In the rows, 128 means zero.
The rows of Y fall into a few groups, and each row is roughly a mix of its group's hidden directions.
Y (132 x 10):
[[149 116 113  81 129 156  99 115  78 153]
 [100  89 140 128 149 166  77 102 129 147]
 [140 127 122 139  88  99 162  69 104 126]
 [121 147  87 186 132 135 130 104 101 162]
 [124 124 168 136 123 128 159 133 150 197]
 [124 151 130 142  82 116 165  92  95 162]
 [ 91 130 163 162 107 100 180 117 126 119]
 [118 162  89 165 141 121 156 110 112 175]
 [150 113 137 105 128 117  98 159 144  61]
 [136 101 150  78 137 140  88 173 146 134]
 [151  90 120  92 148 101  85 100 153 114]
 [103 158 127 146 111 117 125  83  67 130]
 [ 94 140 123 155 178 141  89 124 156 158]
 [ 91 120 107 125 157 153 106 143 165 178]
 [106 141 168 128  64 142 115 114 142  98]
 [166 141 113 105 141 159  89 108 105  84]
 [124 145 134 140 124 202  92 138 128 151]
 [113 137 168 141 102 165 147 177 137 161]
 [126 162  94 141 149 126 113  94  99 181]
 [ 83 123 140  63 127 139 108 128 131  95]
 [124 138 138 115 106 155  83 105  81  88]
 [ 95 132 119 154 164 136 115 159 169  85]
 [113 125 136 116 157 146  99 168 174 171]
 [139 110 176  91 115 150 108 169 160 120]
 [132 144  87 178  98 127 124 107 147 170]
 [100 114 115 149 101  87 182 109 140 104]
 [141  94 116 104 158 153 133 154 170 171]
 [104 153 125 165 145 135 141  62 107 124]
 [132 160 118 147 129  93 142  82  96  84]
 [141 141 130 127 184 168 101  98 117  95]
 [127 132  87 145 153  81 139  81 105 113]
 [106 145 114 116 182 156 138 130 124 183]
 [159 115 119 125  73  98  92 123 104 156]
 [100 119 105 159 150 114 186 106  97 120]
 [125 121 112  82  97 118  94  92 131  83]
 [153 126 187 148 105 156  98 109 156 136]
 [156 112 166 112 142 135 132 179 166 159]
 [122 112 143 183  95 103 155 129 107 166]
 [124 130 184 110 136 152 105 160 166 156]
 [101 120 107 124  77 133  95  93 104  95]
 [127 102 158 174 103  73 127 116 115 112]
 [149 116  97 127 140 154 141 178 116 180]
 [106 152 121 126  85 172 154  90 102 139]
 [ 65 138 142 172 135 109 121 107 136  99]
 [117  95 101 138  89 116 110 156 167 167]
 [113 155 148 145 205 130 127 135 143 138]
 [ 92 101  97 168 114 166 108 104 103 118]
 [ 91 125 161 122 148 126 173 174 131  98]
 [ 87 140 143 153 113 177 154 170 121 142]
 [143 110 134  96  76 157  83 143 131 153]
 [158 118 125 117  70 108 134  93 101  96]
 [154 167 165 167  86 123 132 148 148 111]
 [113 139 109 129 134 120  93  69  79 132]
 [144 141 113 106 177 157 129 107 129  72]
 [ 63 133 131  91 112 132 125 101 110  96]
 [ 89 169 161 174 147 127  99 126 128 111]
 [143 118 171 105 128 182  90 140 117 153]
 [164 155 109 132 126 126 148  65  96 135]
 [122 131 141 177 158 110 181 163 130 121]
 [157 134 133  99 139 118  65 137 167 146]
 [151 120 104 102  85  82 119 118 107  89]
 [156 144 102 126 192 110 128  92 131 151]
 [177 129 143 152 109 103 131 105  87  88]
 [ 76 166 105 154 114 163 106 149 124 142]
 [ 78 142 124 166 126 136 143 144  95  82]
 [129 136 147  85 164 144  78 107 153 153]
 [ 99 140 141 132  80  86 173 122 103 128]
 [ 91 135 158 157  90  90 146 116  99 152]
 [163 113 117  83 129 124 122 183 151 101]
 [128 149 155 102 153 145 160 184 135  96]
 [172 101 131 137 137 122 153 185 142 160]
 [123 114 171  83 114 144 112 167 155  99]
 [126 112 162 125 148 166 100 170 173 135]
 [151  77 135 113  88 116 101 168 117 147]
 [117 130  97 150  96 103 142  72  95 111]
 [150 114 158 147  81  98 104 118 138  82]
 [173 122 148 102 113 168 103 171 142 145]
 [ 60 141 117  96 141 149 110 112 102 114]
 [ 70 138 111 120 111 125 158  85  96 129]
 [191 100 141 102 121 123  93 107 148 145]
 [148 122 169 143 178 124 119 152 134 177]
 [123 138 121 169  81  85 138 141 134 170]
 [ 76  91 112 110  96 156 120 132 104 158]
 [115 114 162  77 118 145  92 164 148 105]
 [112 142 132 148 113  96 149  67  90 110]
 [153 115 112 136  53 131 111 128 115 100]
 [ 94 165 115 182 142 151 162 130 108 134]
 [175 139  64 137 139 133 120  96 113 137]
 [118 125 154 114  92 151 118  89  77 157]
 [ 74 145 156 145  95 105 162 121 101 117]
 [130 121 124 167 112  85 140 119 139 191]
 [130 121 123 170 116 139 189 109  87 135]
 [132 109 110 144 142 122 133 171 186 167]
 [ 69 136 142 115 145 104 163  85 119 124]
 [118 120 120 170 159 108 141 147 177 168]
 [150 111  96 117 122  87 138  71 115  98]
 [177 122  85  93 165 126 125 120 127 160]
 [113 132 116 139 108  99 140  63  86 116]
 [ 96 122 148  74 125 144 108 162 168 114]
 [103 116  76 120 177 128 120 126 140 171]
 [144 117 160 134 129 115 121 143 172  64]
 [165 147 148  99 170 176 121 118 102 119]
 [185 106 135 141  94  91 158 118 148 138]
 [ 81 117 162 102 108 110 150 140 133  79]
 [139  99 114  93 134 174 149 110 147 175]
 [157 150 108 162 128  91 151  91  87 118]
 [135 125 146 132  71 109 154  91  96  98]
 [137 147  93 137 118 135 104  71 104  88]
 [ 94 142 154 114 154 102 157 170 132  86]
 [168 135 149 126  72 133 133 112  95  92]
 [107 159 113 131  68 153 140 111  95 104]
 [ 76 128 151 152 175 122 152  96 128 110]
 [105 125 128 196 133 164 136 149 102 142]
 [144 145  87 128 160 143 136 157 125  68]
 [190 102 153 158 145 117 150 124 117 156]
 [124 130 123 112 119 169  98 144 164 187]
 [124 129 118 140 191 121 148 144 178 153]
 [130  97 145 104  94  65 137 155 120 136]
 [181 159 140 156 126  87 122 135 105 158]
 [129 146 100 145 129  73 168  98 117  98]
 [ 80 144 154 174  90 144 126 123 130 156]
 [157 129  89  97 142 122  99  88  84 135]
 [136 149 113 141 123  81 153  79  97  98]
 [152 138 120 106 145  92 186 107 134 163]
 [139 104 140  75 136 105  88 124 159  95]
 [178 158 130 141 120  86 162 107 125  97]
 [ 93 122 106 165 139 128 185 112  94 122]
 [ 70 144 182 129 130 130 121 129 139  94]
 [127 146 133 136  93 116 140  76  70 131]
 [175 113 126 176  88  94 125 111 123 121]
 [158  86 150  86 116 116  98 166 147 123]
 [144 126 154  89 170 145  98 148 164 156]]

Each list below has one row that fits no group; the rest each fit one group, if only roughly. Name that row.
  k168: [ 99 135 109 159 128 106 186 100 105 150]
  k189: [ 93 140 140 139 129 101 150 106 123  60]
  k243: [168 130 120 119 103 102  94  86 106  90]
  k830: [142  88 159 100 106 149  91  97 114  98]
  k478: [ 59 150 130 150 156 125 156 118 107 120]
  k327: [153  96 126 102 101 101 151 110 124  71]
  k400: [180 137 121 122  95 143  85 114 100 159]
  k446: [ 97 142 173 105  93 167 139 134 114  95]
  k448: [ 99 166 115 176 110 111 146 107 115 168]
  k64: [101 141 148 114 137 154 138 186 160 161]
  k799: [167 101 162  81 136 116  99 135 163 124]
  k273: [105 119 127 133 170 170 124 166 176 123]
 | k446
  k463: [ 84 169 148 159 138 164 123 152 123  96]
  k601: [125 145 138 130 181 115 131  70  99 147]
  k724: [101 160  97 152 154 121 133  83  98  98]
  k482: [137  98 130 147 120 101 144 178 173  96]
  k571: [ 73 126 128 156  74  99 145 137 124 135]
  k549: [125 134 148 184 178  98 156 138 134 133]
  k995: [ 93 125  76 133 118 133 163 117  85 154]
  k701: [132  79 101 124 106  77 102 128 152 149]
  k280: [ 78 130 142 159 127 170 136 154 155 161]
  k986: [105 129 140 131 186 119 137 176 155 154]
 | k482
  k75: [171 112 114 110  88  80 130 137 124 164]
  k431: [188 102  95 128 145 114 103 153 127 155]
  k656: [157 154  77 110 148 167  90 118 133 131]
  k358: [157  88  73  96 149 104 122 116 146 123]
  k870: [174 106 129  98 140 117  79 147 144  94]
  k451: [173 125 127  92 127  99  76 103 109 135]
  k590: [141 105 114 117 124  85  98 112 120  66]
  k581: [163  96  84 102  89 130 118 155 155 128]
  k213: [ 75 102 163 138  99 134 157 150 136  99]
  k56: [144 101  61  93 126 120  93 125 125 130]
 | k451
  k991: [164 141 124 139  92 121 114  98 103 186]
  k287: [104 125 108 127 131 103 117  90 115  60]
  k600: [156 138 164  90 182 140  99 142 142 131]
  k89: [144  85  99  90  87  95 137 121 105 121]
  k460: [156 129 142 118  87 120  84 141 129  72]
  k753: [175 124  84 136 160 115 120  81 141 133]
  k210: [ 83 154 134 150  67 138 147 121 112 141]
  k534: [111 131 154 148 139 119 129 199 156 151]
  k149: [151 130 101 107  96 103 132  77 131  84]
  k155: [171 109  88 170 130 103 152 146 105 146]
  k14: [ 82 100 166 129 152 154 151 153 155 148]
  k80: [115 111 158 118 102 156 114 180 137 173]
  k443: [ 92 123 125 149 186 136 138 119 161  90]
 | k600
  k410: [123 153 177 134 113 128 140  86  80 107]
  k773: [156 133 100 137  98 118 157  70  97 138]
  k646: [179 122 110  66 112 105 114 119 124 139]
  k675: [142 161 115 119  73 161 133 113 128 174]
  k738: [146 144 116 175 157 119 188 125 142 145]
  k666: [144 115  93  82 131 189 119 119 136 113]
  k764: [ 88 132 100 140  89  97 128 108  89  97]
  k702: [164 143 110 141  79 106 110 105 100 166]
  k425: [132 118 125 105 146 202  93 117 140 129]
  k470: [155 108 163 100 106 164 101 147 159 159]
  k265: [187 107 121  79 133 147 100 125 110 126]
 | k646
  k332: [ 89 140 137 144 108 149 115 194 146 114]
  k490: [ 80 123 107 146  80 108 107 122 119  87]
  k2: [ 78 143 145 174 162 133 115 112 161 134]
  k283: [133 135 174 114 123 151 117 191 156 132]
  k947: [149  95 153 127 119  91 180 162 147 138]
  k802: [145 141 123  69 156 148  83 150 143 132]
  k70: [129 136  67 137 165 146 116 144  89 150]
  k909: [174  89 179 123 102 141 133 139 119 103]
  k766: [155 123  93 106 140 136 123 181 173 149]
  k824: [121 118 162 155  64 103 144 100 133 116]
  k550: [142 129  83 110 179 138  91 108 128 159]
  k508: [167 135 110  91 150 151  84 143 153  97]
  k84: [161 144  83 113 180 115  97 121 136 145]
  k757: [151  87 162  80 135 166 115 152 123 123]
 | k802
  k361: [167  84 119  86 146 133 112 159 159 139]
  k923: [161 133  79 115  88 106 116  99  95 120]
  k649: [154 111 166 148  84 174 101 146 121 128]
  k364: [110 154  74 147 114 100 136  96  92 146]
  k915: [ 92 151 111 115 192 149 110 119 146 149]
  k557: [104 166 145 173 145 118 169  91 118 131]
  k226: [170 130 133  87 179 150 113 123 101 148]
  k871: [162 120 165  92 110 151 122 157 168 155]
  k832: [ 92 111 146 159 172 139 140 152 169 154]
  k399: [116 154 122 128 158 115 171  81 115  86]
 | k915
  k899: [126 134 113 140  62  95 147 108 112 160]
  k974: [157 116 127 174  66 111 136 139 112 112]
  k435: [147 146 115  72 119 128  87 132 122  81]
  k608: [132 120 151 141  86 141 176 151 144 175]
  k192: [107 120 104 145 136 188  86 124 162 127]
  k240: [146 148 106 115  85 129  85  81 113 107]
  k851: [124 110 123 104 153 167  80 143 125 176]
  k514: [133 137  86 178 118 133 119  82  92 130]
  k354: [164 120 157 104 150  95  78 139 156 116]
  k278: [171 121 103 161 167 128 125 142 112 176]
  k518: [149 128  85 128  85  81 161 112 116 114]
  k897: [170 119 131 161 152 122 173 167 148 150]
 | k435
  k88: [178 119 110 163 130 103 123  82  98 133]
  k896: [126 133  87 114 156 152  94 160 130 178]
  k414: [128 104 134 124 116 103 132  66 113  79]
  k743: [157 151 110 109 159 135  83  87 136  95]
  k231: [155  96  80 102 108 137  82 142 147 125]
  k100: [186 103  93 111 110 121  83 123 121 127]
  k341: [125 148 118 162 204 118 134 118 127 145]
  k176: [129 107 157  81  94 160 135 118 104 168]
  k461: [166  98  93  88 108 107 133 106 106  96]
  k369: [120 131 103 109 193 127 160 164 138 142]
  k665: [146 130  96 185 124 132  91  93 104 134]
  k203: [ 99 110 154 154  79  97 169 112 118 135]
  k699: [167 143 114 116 157  77 146 130 128  82]
  k7: [ 95 136 134 104  76 116  84 101 138 104]
  k510: [133 144 110  93 154 173  77 131 128 157]
 | k7
  k484: [ 84 128 141 125 135 195 114 139 131  96]
  k201: [ 86 148  87 175 136 115 131 105  97 115]
  k598: [195 124 161 118 124  99 165 126 119 130]
  k678: [ 87 140  95 180 122 143 144 113  89 123]
  k746: [123 124  77 115 136 149 107 160 135 183]
  k49: [106 152 136 158  71 130 137 107  89 152]
  k289: [101 112 122 150  88 127 114 171 172  99]
  k267: [ 89 159 166 127 142 148 140  92 119  84]
  k439: [107 155 121 102 191 157  94 136 137 119]
  k462: [ 69 117 132 140 117 161 141 161 167 140]
  k903: [127 110 146 112 195 146 133 157 162 115]
  k194: [ 74 152  78 156 150 118 132 112 111 125]
  k568: [176 131 102 127 192 127 106 142 131 119]
 | k267
  k560: [122 146 139 135 167  87 164 100 102  90]
  k589: [ 81 156 131 125 196 144 126 134 128 121]
  k428: [169  91 128 127  92 114  77 140 122 102]
  k761: [ 65 130 127 162 104  91 139 121 130 101]
  k752: [116 120 147  76 123 135 161 115 147 182]
  k107: [129  99 114 105 112 105 150  69  89 119]
  k396: [ 58 135 146 149  95 155 128 138 131 109]
  k90: [111 144 123 148  55 118 116 115  93 126]
  k437: [122 125 109 154 146 116 194 128 117 172]
  k306: [ 79 131 150 145 127  96 109 151 182 131]
  k913: [169 133  96 149 172 101 121  83 124 123]
 | k306
  k949: [ 86 130 130 184  99 113 160 115 133 100]
  k599: [159 104  95 158 124 134 108 145 100 181]
  k845: [173 116  86 130  83  90 120 116 128 145]
  k444: [ 76 136 141 110  84 155 140 130 115  88]
  k850: [ 94 133 106 147  80  89 135  96 119  99]
  k643: [104 139 103 115 134 108 133  57 103 145]
  k672: [166 101 141  99 100 131 132 170 158  92]
  k436: [105 136 144 123 177 142 101 120 131 188]
  k885: [111 116 108  89 187 130  98 117 124 161]
  k924: [164 140 136 148 201 125 123 144 144 140]
  k774: [127 107 109 163 101  67 112 105 131 154]
 | k949
  k732: [127 109 151 111 172  85 160 156 151 102]
  k274: [199 121 138 108 151 121 129 139 161 104]
  k45: [113 109 115 111 136 132 153 205 143 118]
  k79: [108 117 119 124 110 127  75 112 116  66]
  k943: [177 134 109 108 141 176 109 162 154 132]
  k475: [ 90 150 156 123 101 181 132 115  90 128]
  k721: [ 76 132 130 109  85 135 105  99 101  99]
  k789: [ 80 143 163 161 115 160 134 160 141 155]
  k921: [153  81  96 116 155 131 111 122 103 175]
  k386: [116 153 147 164  70 115 168 121 110 127]
 | k921
  k328: [135 178 103 170 112 103 112 109  93 113]
  k578: [176 112  96 137 161 102 117 131 170 154]
  k349: [146 121 123 180 156 134 131 161 181 113]
  k825: [135 128 161  73 132 130 110 163 175 131]
  k716: [124 107 154 126  52 118 106 118 123 109]
  k375: [173 101 148 110 136 112  79 147 147  95]
  k941: [179 118 163 101 161 160 104 141 141 142]
  k765: [179 124 119 156  93 136 106  88  95 128]
  k956: [ 60 113  90 146 138 120 107 102 128 118]
  k527: [178 153 116 124 119  98 136  81  90 124]
 | k349
  k547: [183  99 119 112 163 111 128 166 142 151]
  k298: [159 131  90 153 114 118 177  94 114 156]
  k749: [107 126 183 129 118 102 154 127 163  85]
  k966: [190 127 129 115 149  98 150 126 162  96]
  k535: [181 129 149 104 131  90  86 134 146 104]
  k259: [ 91 125 162 106  81 111 120 153  90 112]
  k516: [105 134 149 141 117 107 205 145 126 134]
  k827: [166 131  76 108 168  93 128 118 141 109]
  k838: [162 131 127  96  86  92 122 110  83 112]
  k828: [121 111 138 131 181 132 120 146 193 135]
  k522: [103 126 167 160  91  77 145 138 131 107]
  k249: [175  95 147 155 101 103 128 173 138 119]
  k494: [125 117 113  77 158 146  69 140 127 140]
  k204: [ 97 142 179 143 115 164 146 141 103 165]
 | k522
  k432: [ 81 121 142 118 126 151 161 177 165 135]
  k697: [124 130 110 180 135  96 178 110 101 147]
  k704: [153 102 150  91 126  96 115 120 132  69]
  k67: [128 141 168 134  79 120 168 141  90 104]
  k545: [ 75 133 112 142 139 163 154 154 134 172]
  k558: [ 87 149 149 162 160 106 175 115 132 109]
  k263: [104 105 159 127 153 162 119 171 155 166]
  k803: [187 121 123  90 168 132 104 102 122 122]
  k517: [ 82 132 150 146 144 192 121 149 143 129]
  k647: [123 108 139 114 185 125 156 162 173 126]
  k609: [116 137 108 167 119  97 177  86 105 118]
  k846: [ 51 154 127 141 103 125 146 118 118 128]
  k987: [169 103 106 103 150 107  97 167 160 118]
 | k846
  k27: [129 118 117  80  69 152  95 116 124 117]
  k979: [ 96 108 172 135 100 130 115 154 120 181]
  k326: [140 125  84 143 129 157  61 129 145 126]
  k884: [182  99  97 111 102 110 130 147 163 110]
  k219: [105 107 133 120 171 145 134 175 172 104]
  k294: [ 97 113 133 144  95  94 145  94 119  75]
  k594: [129 106 155 142 169 120  79 168 146 105]
  k222: [157 125 164 164  98 132 168 158 154 148]
  k301: [133 140 163  71  95 136 101  97 125 148]
  k228: [155  97 128 137  70  93 143 144 116  96]
 | k301
  k544: [112 149 115 130 174 123 130  78  94 163]
  k304: [172 102  89 133 116 103  97 116 136 171]
  k346: [143 147  95 120  91 126 158 157  95 172]
  k970: [153 130 174 102 123 143 101 174 162 143]
  k551: [124 135 145  82 165 164 174 122 124 104]
  k408: [120 115 158 157  84 105 163 121  87 106]
  k944: [134 141  96 160  84 147 114  86  90 124]
  k639: [ 98 140 146 119 123 131 202 151 115 113]
  k395: [113 154  97 158 183  87 137 122 129 145]
  k135: [145 142 159 111  78 171 154 150 133 154]
  k587: [163 124  93 123 138  81 124  93 143  87]
 | k408
